Here is a table of points, one per row:
array([-1.00,  1.09,  0.45,  1.00, -1.95,  0.66,  0.50,  0.93, -0.45, -0.80,  0.26, -0.50,  0.34, -0.58, -0.26, -0.71,  0.70, -0.26, -0.78, -1.06, -0.51, -2.48,  1.06,  1.29])
array([ 0.54, -0.44,  1.52,  0.09, -0.26, -0.27,  0.91, -0.42, -0.46,  0.23,  1.79,  0.60,  0.33, -0.39, -2.34, -0.14, -0.14, -0.06,  0.71,  0.68, -1.09,  0.00,  0.86, -0.34])
array([-0.61, -2.07,  0.83, -0.96,  0.51,  0.20,  0.18, -0.97, -0.05, -0.33, -0.25, -0.33,  0.61,  1.47,  1.48,  0.13, -0.21, -0.93, -2.21, -0.39, -0.20,  0.94,  0.41,  0.25])
array([ 2.18,  1.14,  0.82, -0.42, -0.48, -0.92, -0.90, -0.86,  2.39,  2.68,  1.89, -2.01,  0.70,  0.91, -0.96,  1.74,  0.44, -0.17, -1.15,  0.33,  1.48, -0.68, -2.25,  1.11])
array([ 1.07,  1.87,  0.89, -0.71,  0.94, -0.16, -0.24, -1.79,  0.00, -1.23, -0.44, -0.41, -1.44, -0.77, -0.62, -0.30,  0.49,  1.01, -0.58, -0.29, -0.23, -0.29,  1.31, -0.54])
array([-0.61,  0.03, -1.01,  1.15,  0.00,  0.97, -0.30, -0.34, -0.56,  0.46, -0.11,  1.51, -0.07,  0.13, -0.06,  1.78, -0.71,  0.84, -0.56, -0.57, -0.18, -0.34, -0.51, -0.46])
array([ 1.13,  1.99, -2.08,  0.85, -0.80, -0.88,  1.80, -0.84,  1.67,  0.09, -1.78,  0.15,  0.48,  0.82, -0.52,  0.43,  0.79, -1.80,  0.81,  0.40,  0.09,  2.41, -0.11,  0.13])
array([-0.38, -0.11, -0.96, -0.83,  0.35,  0.68,  0.61, -0.92, -0.31,  2.00, -1.82, -1.53, -1.19, -0.76,  0.72, -0.25, -1.77, -0.47,  0.06,  0.22,  0.95,  0.75,  0.29,  1.46])
array([-2.28,  0.24,  0.62, -2.33, -2.09, -1.51, -0.65,  2.07, -0.95,  1.11, -1.94,  0.04, -0.53,  1.89, -1.29, -0.07,  2.25, -0.55,  1.25,  0.66, -1.22, -0.89,  0.38,  0.08])
array([-0.80,  0.40,  1.17,  0.33,  1.05, -0.47, -0.03,  3.09, -0.91, -1.11,  0.86,  0.24, -0.38, -1.45, -0.84, -0.97,  1.44, -1.88,  0.62,  0.53, -0.49,  0.96, -0.63,  0.71])
array([ 0.25, -0.75, -0.96, -1.11, -1.63,  1.15, -1.20, -0.73,  1.09,  0.53,  0.41,  0.81, -1.35,  0.37,  0.24, -0.65, -1.01, -0.98,  0.80, -2.12,  0.47,  2.20, -0.93,  0.11])
array([-0.68,  0.58, -0.34,  0.18,  0.23,  0.64,  0.56,  0.29,  0.74,  0.12, -0.60, -0.83,  0.81, -0.09, -0.63, -0.31,  0.11,  0.84, -0.01,  1.66,  1.83,  0.38,  0.69,  0.89])
array([ 0.07,  0.01,  0.02, -1.12, -0.22, -0.58, -0.84,  1.57, -1.46, -0.05,  0.22,  0.33,  0.53,  0.05, -0.19,  1.66,  1.45,  0.21,  1.00, -0.27,  0.19, -1.08, -0.18, -0.76])
array([ 0.87, -0.02,  1.33,  1.59, -0.53, -0.90,  0.31, -0.01, -0.76, -1.09,  0.41,  0.90,  2.59, -0.40, -0.45, -1.02, -0.68, -0.22,  1.03, -0.08,  0.11, -1.33,  0.19, -1.88])
array([ 1.30, -1.93,  1.14, -0.21,  0.68, -0.24, -2.08,  0.15, -0.98, -1.09, -0.48, -0.33, -0.39,  1.88,  0.02,  0.06, -0.24, -0.50,  0.24, -0.39,  0.48,  0.17, -0.85, -0.61])
array([ 1.22,  0.06,  0.92, -0.04, -0.79,  0.69,  1.59,  0.89,  0.42, -1.24, -0.53, -0.69,  0.60, -1.01, -0.75, -0.45,  0.47,  0.66, -0.68,  0.58,  0.71, -0.66,  0.02,  0.49])
array([ 1.82, -0.75,  0.58, -0.76, -1.50,  3.86,  0.04,  0.99,  1.76,  0.92,  0.21,  0.56, -0.94, -1.08,  2.44,  0.35, -0.17, -0.04,  0.48,  2.53, -2.32, -1.62, -0.69, -1.18])
array([-0.14, -1.60,  0.93, -1.02, -0.92,  0.39,  0.82, -0.67,  1.77,  1.58, -0.40,  0.79, -0.93, -1.44, -0.11,  1.07, -0.02,  0.61,  0.09, -0.94,  0.39, -0.04,  1.08,  0.29])
array([-1.21, -0.21,  0.74,  0.09,  2.55, -0.58, -1.87, -0.40,  1.20,  0.34, -0.82, -0.13,  1.84, -1.63, -1.00,  0.01,  0.44, -0.53,  0.48, -0.01, -1.22, -0.13, -0.33, -0.86])
array([-0.51,  0.03, -1.89, -0.04,  0.79, -0.23,  0.63,  0.62, -0.15,  0.82, -0.01,  0.22, -0.08, -0.99, -0.24, -0.49, -0.32, -0.50, -0.72,  0.63, -0.77, -2.04,  0.51,  0.56])
array([ 0.40, -0.81, -0.37, -0.05,  0.39, -0.52,  0.54,  0.31,  0.84, -0.04, -0.79, -0.60, -0.92,  0.45, -0.19,  0.27, -1.09, -0.67, -0.74, -0.05, -1.96,  0.48, -2.23,  1.31])
array([ 0.18,  0.72,  0.09, -0.48,  1.40,  0.19, -0.76,  0.48, -1.48,  1.06,  0.68, -0.65,  0.06,  0.48,  0.33, -1.30,  0.10, -0.43,  1.46, -0.20, -0.63, -1.95,  1.62, -1.47])
array([ 0.75,  0.97,  1.02,  1.72, -1.31, -1.43, -0.94,  0.74,  0.92, -0.34,  0.16,  1.25, -1.48,  0.21,  0.64, -2.62,  0.37,  0.04,  0.11,  0.48,  1.25, -1.17,  0.97, -0.92])
array([-0.99,  0.41, -0.60,  0.28,  0.71,  0.37, -0.13, -0.33,  1.06,  0.95, -2.27,  1.39, -0.97,  0.95, -1.21,  1.75, -0.56, -1.05, -0.40, -0.02,  0.75,  0.11,  0.73, -0.13])
array([ 0.45,  0.03, -1.26, -0.76,  1.60,  0.04,  1.82,  1.10,  0.87, -1.10,  1.42, -0.47, -1.57, -0.06, -0.47,  0.27, -0.63,  0.96, -1.04,  0.14,  0.90, -0.15,  0.60, -1.41])
array([-1.75,  0.31,  0.78, -0.03,  1.15, -1.20,  1.29,  1.55,  0.09, -0.62,  0.71, -0.65,  0.25, -0.18,  1.12,  2.22, -0.40,  0.47,  0.89,  0.03,  0.09, -0.01, -0.05, -0.02])
array([-1.04, -1.02,  0.92, -0.83, -1.04,  1.84, -1.01, -0.93, -2.17,  0.54,  0.09,  0.97,  1.51, -2.04,  1.72,  0.01, -0.26, -0.96, -1.86,  0.92, -0.80,  0.19, -2.71,  0.18])
array([ 0.87,  0.35, -2.20,  0.97,  1.04, -0.65,  1.08, -1.44,  0.93,  2.11, -0.69, -0.51, -0.42,  0.68, -0.34,  0.33,  1.52,  1.76, -0.50,  0.78,  1.32,  1.01,  0.36,  0.73])
array([ 1.01,  0.94,  0.09,  0.84, -0.29, -0.04, -0.74, -0.54,  0.55,  0.11,  0.77,  0.72,  1.19, -0.54,  0.25, -0.99,  0.56,  0.85,  0.57,  0.48, -0.77,  0.36,  2.62,  0.29])
array([ 0.10, -1.70, -3.42,  0.92, -0.91, -0.32, -1.64,  0.89, -3.23, -0.76,  0.91, -1.17, -0.60, -1.58,  0.84,  0.40, -0.83,  1.04, -0.77,  0.20,  0.14,  1.48,  0.45,  0.06])
array([ 0.21,  0.59,  0.02,  0.47, -1.16,  0.17, -0.68,  2.85,  0.47,  0.74, -0.47,  0.33,  0.90,  0.55, -1.27, -0.94, -0.56,  0.74, -0.52,  0.32,  0.28, -0.28,  0.77,  1.24])
array([-1.21, -1.01, -1.75,  1.93,  1.10,  0.19,  0.38, -1.74,  1.82, -1.93, -0.20, -1.59,  0.46,  1.05,  0.24,  0.37,  0.59,  0.49,  0.87, -1.17,  1.94, -0.34, -0.59,  1.32])
array([ 1.82, -0.01, -0.99, -1.13,  1.05,  0.19, -0.54, -0.73,  0.05, -0.55, -0.05, -0.09, -1.58, -0.45,  1.31, -1.62, -0.73,  0.04, -1.32, -1.55, -0.07,  0.76,  0.30, -0.71])
array([-0.95, -1.85,  1.08,  1.34, -0.99, -0.76,  0.25, -0.04, -2.01,  0.50, -1.24, -0.07, -0.55,  0.05,  0.20, -0.55, -0.49, -0.88,  0.84, -0.46, -0.59,  0.40, -2.00,  0.22])
array([ 1.42,  1.30,  4.65,  2.21, -0.36,  0.61,  0.72, -1.45,  0.43, -1.04,  3.50,  0.52,  0.56,  1.50,  1.39, -0.02, -0.24, -0.17, -0.43, -0.52, -0.76,  1.40,  2.41,  0.96])
array([-2.05, -0.69, -1.06, -0.86,  0.94,  0.42, -1.05, -1.21, -2.20, -1.22,  1.35,  1.61, -1.91,  0.05, -0.84,  0.41,  1.42,  0.09,  1.21,  1.28,  0.02, -0.44, -0.52, -1.20])
array([-1.38,  1.29, -0.60, -0.22,  0.44,  0.25,  1.09,  0.82,  0.33,  0.13,  0.53, -1.23,  1.32,  0.02, -0.45, -0.42, -1.35,  1.47,  0.43, -0.02, -0.28,  1.40, -1.20, -2.77])
array([-0.30,  0.61, -0.44, -0.92,  0.48, -2.08, -1.01, -2.08,  0.27, -1.79, -0.91, -0.03,  0.54,  0.36,  0.12,  0.65, -0.37,  1.66,  1.37, -0.51, -0.03, -0.26, -0.74,  0.67])
array([ 0.25,  0.00, -0.64, -1.15, -0.16,  0.22,  1.50, -0.88, -1.54, -0.72, -0.36,  0.89,  1.69,  1.56,  2.01, -0.12, -0.35, -0.72, -1.01, -2.26,  0.73,  0.80, -1.13,  0.89])
These points spread out most along one direction. Take the direction at right angles to it along which they spread out most. Then take the direction at right angles to both along which they spread out most. Go by this last direction. Where along it does each point below lie, from 0 to 99? 50 is the average, and the first point above lies past it. One standard deviation of the points above along it is 16.
array([-1.21, -0.21,  0.74,  0.09,  2.55, -0.58, -1.87, -0.40,  1.20,  0.34, -0.82, -0.13,  1.84, -1.63, -1.00,  0.01,  0.44, -0.53,  0.48, -0.01, -1.22, -0.13, -0.33, -0.86]) -> 62
array([-2.05, -0.69, -1.06, -0.86,  0.94,  0.42, -1.05, -1.21, -2.20, -1.22,  1.35,  1.61, -1.91,  0.05, -0.84,  0.41,  1.42,  0.09,  1.21,  1.28,  0.02, -0.44, -0.52, -1.20]) -> 59
array([ 0.87,  0.35, -2.20,  0.97,  1.04, -0.65,  1.08, -1.44,  0.93,  2.11, -0.69, -0.51, -0.42,  0.68, -0.34,  0.33,  1.52,  1.76, -0.50,  0.78,  1.32,  1.01,  0.36,  0.73]) -> 66
array([ 1.22,  0.06,  0.92, -0.04, -0.79,  0.69,  1.59,  0.89,  0.42, -1.24, -0.53, -0.69,  0.60, -1.01, -0.75, -0.45,  0.47,  0.66, -0.68,  0.58,  0.71, -0.66,  0.02,  0.49]) -> 52
array([-0.61, -2.07,  0.83, -0.96,  0.51,  0.20,  0.18, -0.97, -0.05, -0.33, -0.25, -0.33,  0.61,  1.47,  1.48,  0.13, -0.21, -0.93, -2.21, -0.39, -0.20,  0.94,  0.41,  0.25]) -> 24
array([ 0.25,  0.00, -0.64, -1.15, -0.16,  0.22,  1.50, -0.88, -1.54, -0.72, -0.36,  0.89,  1.69,  1.56,  2.01, -0.12, -0.35, -0.72, -1.01, -2.26,  0.73,  0.80, -1.13,  0.89]) -> 24
array([ 0.21,  0.59,  0.02,  0.47, -1.16,  0.17, -0.68,  2.85,  0.47,  0.74, -0.47,  0.33,  0.90,  0.55, -1.27, -0.94, -0.56,  0.74, -0.52,  0.32,  0.28, -0.28,  0.77,  1.24]) -> 65
array([-0.99,  0.41, -0.60,  0.28,  0.71,  0.37, -0.13, -0.33,  1.06,  0.95, -2.27,  1.39, -0.97,  0.95, -1.21,  1.75, -0.56, -1.05, -0.40, -0.02,  0.75,  0.11,  0.73, -0.13]) -> 64
array([-0.80,  0.40,  1.17,  0.33,  1.05, -0.47, -0.03,  3.09, -0.91, -1.11,  0.86,  0.24, -0.38, -1.45, -0.84, -0.97,  1.44, -1.88,  0.62,  0.53, -0.49,  0.96, -0.63,  0.71]) -> 63
array([-1.75,  0.31,  0.78, -0.03,  1.15, -1.20,  1.29,  1.55,  0.09, -0.62,  0.71, -0.65,  0.25, -0.18,  1.12,  2.22, -0.40,  0.47,  0.89,  0.03,  0.09, -0.01, -0.05, -0.02]) -> 61
array([-0.95, -1.85,  1.08,  1.34, -0.99, -0.76,  0.25, -0.04, -2.01,  0.50, -1.24, -0.07, -0.55,  0.05,  0.20, -0.55, -0.49, -0.88,  0.84, -0.46, -0.59,  0.40, -2.00,  0.22]) -> 39
array([ 1.82, -0.01, -0.99, -1.13,  1.05,  0.19, -0.54, -0.73,  0.05, -0.55, -0.05, -0.09, -1.58, -0.45,  1.31, -1.62, -0.73,  0.04, -1.32, -1.55, -0.07,  0.76,  0.30, -0.71]) -> 30
array([-1.21, -1.01, -1.75,  1.93,  1.10,  0.19,  0.38, -1.74,  1.82, -1.93, -0.20, -1.59,  0.46,  1.05,  0.24,  0.37,  0.59,  0.49,  0.87, -1.17,  1.94, -0.34, -0.59,  1.32]) -> 56
